Rotation paths and how fast each direction turns (degrees each step):
Each turn is a multiple of 5 degrees from 10 to 175, or 0.
Each row of a path follows its step; steps can be skipped.
Path 1:
step 2: [  5  -6 -11 -15  -6  -3   3   4  -5  -4   2 -17   4   2  11   9  -4  -9
 -10  -7  -3   2   0   4  11  -3  -5   1  14  12  -6  30  12 -19  15   7
   2   2  -7 -18   9   5  17   3  14  -7   6   5   1   2  -3   9 -16   8
   3  -9  -3  -8   0  12  -1 -14 -15  -5  -1   2   4 -10  11   8   3]
step 10: [ -2  -9  -6   0 -11   9  -9  -4   5  -3   9   4   7  -3  -2  14   4 -11
  -7   2  15  11   0  -8 -11 -12   7  10  -2  10   7  -1 -14 -13  12  -3
 -11   6 -11  -1   8  20  15   8  11   4   5  10 -10  -5  -9  -2 -12   5
  14  -9   5  -4  13   4  15 -10 -14  -9   2 -15 -19   9  -7   3  -8]
step 12: [ -4   5   2  12  -6 -14   1   9  -8  -1   0 -11  -2  -5  28   9 -18  -3
   6 -12   3   7  -4  -8   9   9  -2  -8   5   0   6  -4   5  -1   9  12
  -5  -5 -16 -10  19 -18   7   0  -3   2   1  12   2  11  -2  18  -3  13
   7  -6  -5  -2  17  17  -8   7   1   2   5   5   3  17  -5  -4 -12]
step 13: [  5 -18  -8   7   0 -10  -9   1  -8   5  13   1   6  16   8   5   9 -14
   1   9   1 -16 -11   5   0 -13  10   9 -15  14  12  -9  11   5   0   0
  -8  -2 -13   4  14  17   0  -1  11   5  11  -2   9  -7  -1   1  -9  -1
   6   2  -8  12   7  19   4 -14 -13 -19  11  -1   3   7  -2   4  -6]
step 16: [  9  -6  -7  10  -6 -12  -4  -1  -4  -4  17  -9  -3 -10   7 -12  -7   7
  10   1   7  -2   0  10  -8 -11   9  14  -1   9   8 -17  25   8   5   2
  -9  13 -17  12  21  -4  11   3  -5   3   4   4   7 -23  -6   5  -8   5
  -9  -3  -7  10  -7  -1 -19 -11   5   0  -2   7   2   3   5   5  -3]
step 17: [-17 -16 -14   6 -12  -5  -1   5   2  -7   6  15   2  -8  17  -2  -2 -29
  -5   5  13  17   2  -2   8  -2  11   7  13   3   3  -6   2  -1   5   1
 -12  -6   4  -2  -2   0  24   8   6  10  10   3  -1  14  -6  -3  -8 -10
   5  -3  12  14   5  14   0   4   0  -1   6  -2 -15 -12   2  -4  -9]
step 20: [-12  -3 -11   1  -9 -15   6  -3  -9   0   6   0  -2  11  19  -5 -16  -9
   0  -7   8 -10   1  -2  -3  -8  -7  11   4  -1   4 -10   0   0   3  12
  -6 -15   2   0   2   7  23   5   8   1 -13 -14  10  -3 -12  10 -20  -7
   6   5 -10   3   3  15   1  -1  -5 -24  -8  -6  -8   1 -14  11  -8]
step 23: [ 13  -4  -3  12   3  -7   0  -4  -9   1   4  -6 -12   8  -3  -2 -18  -6
   6  -1  -4  14   3   6   3  -3   1  23   2  18   3  -5   8   3  -6  -3
   7   5  13   8  12  -2   5  15   0   1  -4  -5   0 -21 -13  20 -27   1
   5   1   1   2  10  10 -10  12  -5 -12  -6  -5  16   6  -4  10   1]
Speeds:
[-1 -1  3 -2  3  0 -1 -1  0 -2  2  2 -2  1 -1  1  2 -1  3  0  1 -5  0  1
  1 -1 -2 -3  1  0 -3 -1  2  4 -3  4  3 -2 -4 -1 -2  2  0  2  3  1 -2 -2
  1 -2  2  2 -1 -2  1  3  1  1 -2  0  0 -2 -4  0 -2 -3 -1 -1  4  3 -2]  155
[ 2  0 -2  1 -3 -3  1 -4  0 -3  4  1  0  0 -1  3  1 -2 -3  1 -1 -1 -4  0
  1 -6  3 -3  1  1  1  3  3  1  2 -2  2  1  2 -1 -3  4  3 -3 -6 -1 -4  0
 -2  1  0  2 -1  1 -1  1 -2  1 -3  0 -1 -1  0  2 -1  3 -1  0  1  0  2]  125
[ 2  0 -4 -3 -4  1  3 -3  0  3  2  1  1  1  0  3 -2  2 -2  0 -4  2  4  1
  0  1  2  0 -2 -2 -2 -4 -1  4 -3  0  2  4  0  1  2  0 -3  2  1 -2 -2  0
  1 -2  3  0  0  0  2  2 -2  5  2  2  1 -1  0 -3  0 -1 -2  1  1  0  3]  145
[-3  1 -3  3  2 -1  3 -3  0 -2  1 -1  0  0  3  1 -4  3  3 -1 -1  1 -3  0
  1 -1 -5  1 -1  0 -1 -1 -1  1  0  2 -4 -2  2  3  0  1  1 -2 -1 -3  1  3
  2 -2  1  2  1 -3  3  3 -3  2 -1 -5 -3  0  3  1  3 -1  0  3  2  1 -2]  90
Path 2:
step 0: [ 10   3  -7  -1  -1 -14  -6 -10  12  -7   1 -10   5   2 -14  23  25  -1
 -11  -1  -9 -11 -14   0  -1   8  -5   4  -4   4   7   1   3  -4   5  -8
  -2   4  14   1   8  -4   3  -1  -1   2  -6  -4  -7   6 -20   0  -7   5
  12  14  27  -7   0 -12   0   7  12   3 -14  -4  15   7 -10   2  -2]
step 5: [ 11  -2   3  14  14  -8   1  -8 -10   2 -10  14  22   3   9   2  -3  -9
  12  21  13   5   2  -4   7   5   0  13   7   1   7 -22   3   0   7   1
   1  -7  -9  -1  17  -9  -7  -2   5 -18   1   9  14  -8   3  -3 -12 -13
  -3  -1  21   3   9   8  -2  -2  -6  11  -4   1   2   8  -2  12  -2]
step 8: [  9   9  -6   6  -1  22   2 -10  -5  19  -1   7   8   7  -1   9  -7  12
   1   8  -2   1 -10 -14   3   4  -5  12 -17  -7  18   3   0  -1 -22  -8
 -12   8  10  -4   0  -7 -22  -1  -2  -8   7  -1  -8  10  -3  12   1  -2
 -14   3   6   3   2  -5  -4   1 -24   5  10  -2  -9   6  -4  -6 -11]
step 9: [-12   5  -5   0 -23   1  -1 -12   1  16 -22   8   5  11  12   1  10  -6
   3  -4  -9  -1   0   3  -1   6  10   2  -3   3  -1  12   4 -10   0   5
   9  14  -5  -5   5  18  -8   6  20  -1  13  -2   4   5  -6   5  -5   6
  13   3  23  -7   8   8   1  -6 -11 -15   0  -8   8 -20   8  -3  -7]
step 14: [  4  -2  -9  -8   1 -15  -4   5 -18   6   3   2   8  -5   3   5  -7   6
   4  12   7  -9  -3  -6   4  -4 -11  11   0   4   8   7 -15 -14 -33  -7
   9  -5  14  11  18  -8  10   8   3   1  -3 -16  -3  -3   0   3   7   9
   5 -10   9  11   5   6   3  -3 -21   3  18  -7   2   3  -6  -2  13]
step 15: [ 13   7 -10   1   1  -3   0 -13   2  12  -3   8   5 -15  19   0  24   9
   6   1  -6   7 -12   1  -4   4 -11  -8   3   3  12  -1  -9  -9   4  -1
  10  -3   9 -14  20   6  16  10  10  -4   5   6 -16   9  -7   1   6  -2
  12   4  -3  -5  18 -18   4   1  -8  -6  -9   4   4  -8  12   7  -7]
step 18: [  1 -12  -6  -6  10  -7  -4   1  -5   7  -6  15   3  12   3   7   9  -6
   9  -3   3   2   8   1   9   1   4  -2 -11   0  20 -10  -6   9  30  -6
   4  -7   9  18   9 -14  -7  -1   5 -13  -2   1   5   3  -2   6 -14   5
   2  20  17   4  14  -3  -3   1  -4 -13  -4  -5  -9   3 -12  19   3]
step 20: [ -2   6  -6  10  -6  -3  11  -4  -9 -12 -10  10   8   1   7   6  11  -5
   2   0   2   8  -3 -10   1   1  10   0   5  -4  14  -4  -6  -1  -7   3
   8  -5   0  21  -2  -6 -13   3   9   4   6 -11  23   5  14  -4   2   5
  -8 -12  19  -6  19   8  -1  -8 -24 -26   9  -5  -8   0   3  -5   8]
Speeds:
[-1  4  0 -2  2 -3  3  2  1 -2 -5  1 -2 -5 -1 -1  2  2  0  0 -3  3  3  2
  0 -1  3 -1 -2  0 -3 -1  2  2  3 -2  0  0  2 -1  3  3  0  0  1 -1  2 -4
 -1 -5  1  0 -1  0 -2 -1 -3  0  3 -1 -1 -2 -5 -1 -3 -1 -3 -1  0  0  2]  135
[-2  0  4  0  2  0 -1 -1 -2 -2  0  1  1  1 -2 -2 -3  3  1  0 -2  3  0 -1
 -4 -2 -1  3 -2 -1  1 -4 -1  1  3 -2  0 -3  1 -1 -2 -4  2 -1  0 -1  1  0
  2  3  2  2  2 -3 -2  2  5 -2  2 -1  1 -1  2 -1  1 -2  1 -2  6  1  3]  25
[-2 -1  0  2  3 -1  0  3  0 -2  3  0 -4 -1 -3  0  4  0  5 -1  0  1  1 -3
  3  5 -4  0  1  0  2 -1 -1 -1  0  3  3  3  1  0  2  0  1 -1  4 -3 -1 -2
  1  2  5  1 -1 -3 -2  0  1 -3  2 -1  0  0  2  2  0  4 -1  0 -4  1  0]  25
[ 1 -1  0 -3  2  0  2 -2  1  0 -1 -1 -1  3 -2  0  7 -2  2 -5 -1 -1  3 -2
 -2 -1  0 -2 -4  1 -4  1  0 -1  1 -3  0 -1 -1 -3  0  3 -2  1 -3 -1  0  0
  4  1 -3  2  1 -1  6 -1  1 -1  0 -1  3  1  3  1  0  3  1 -2  0  0 -1]  115
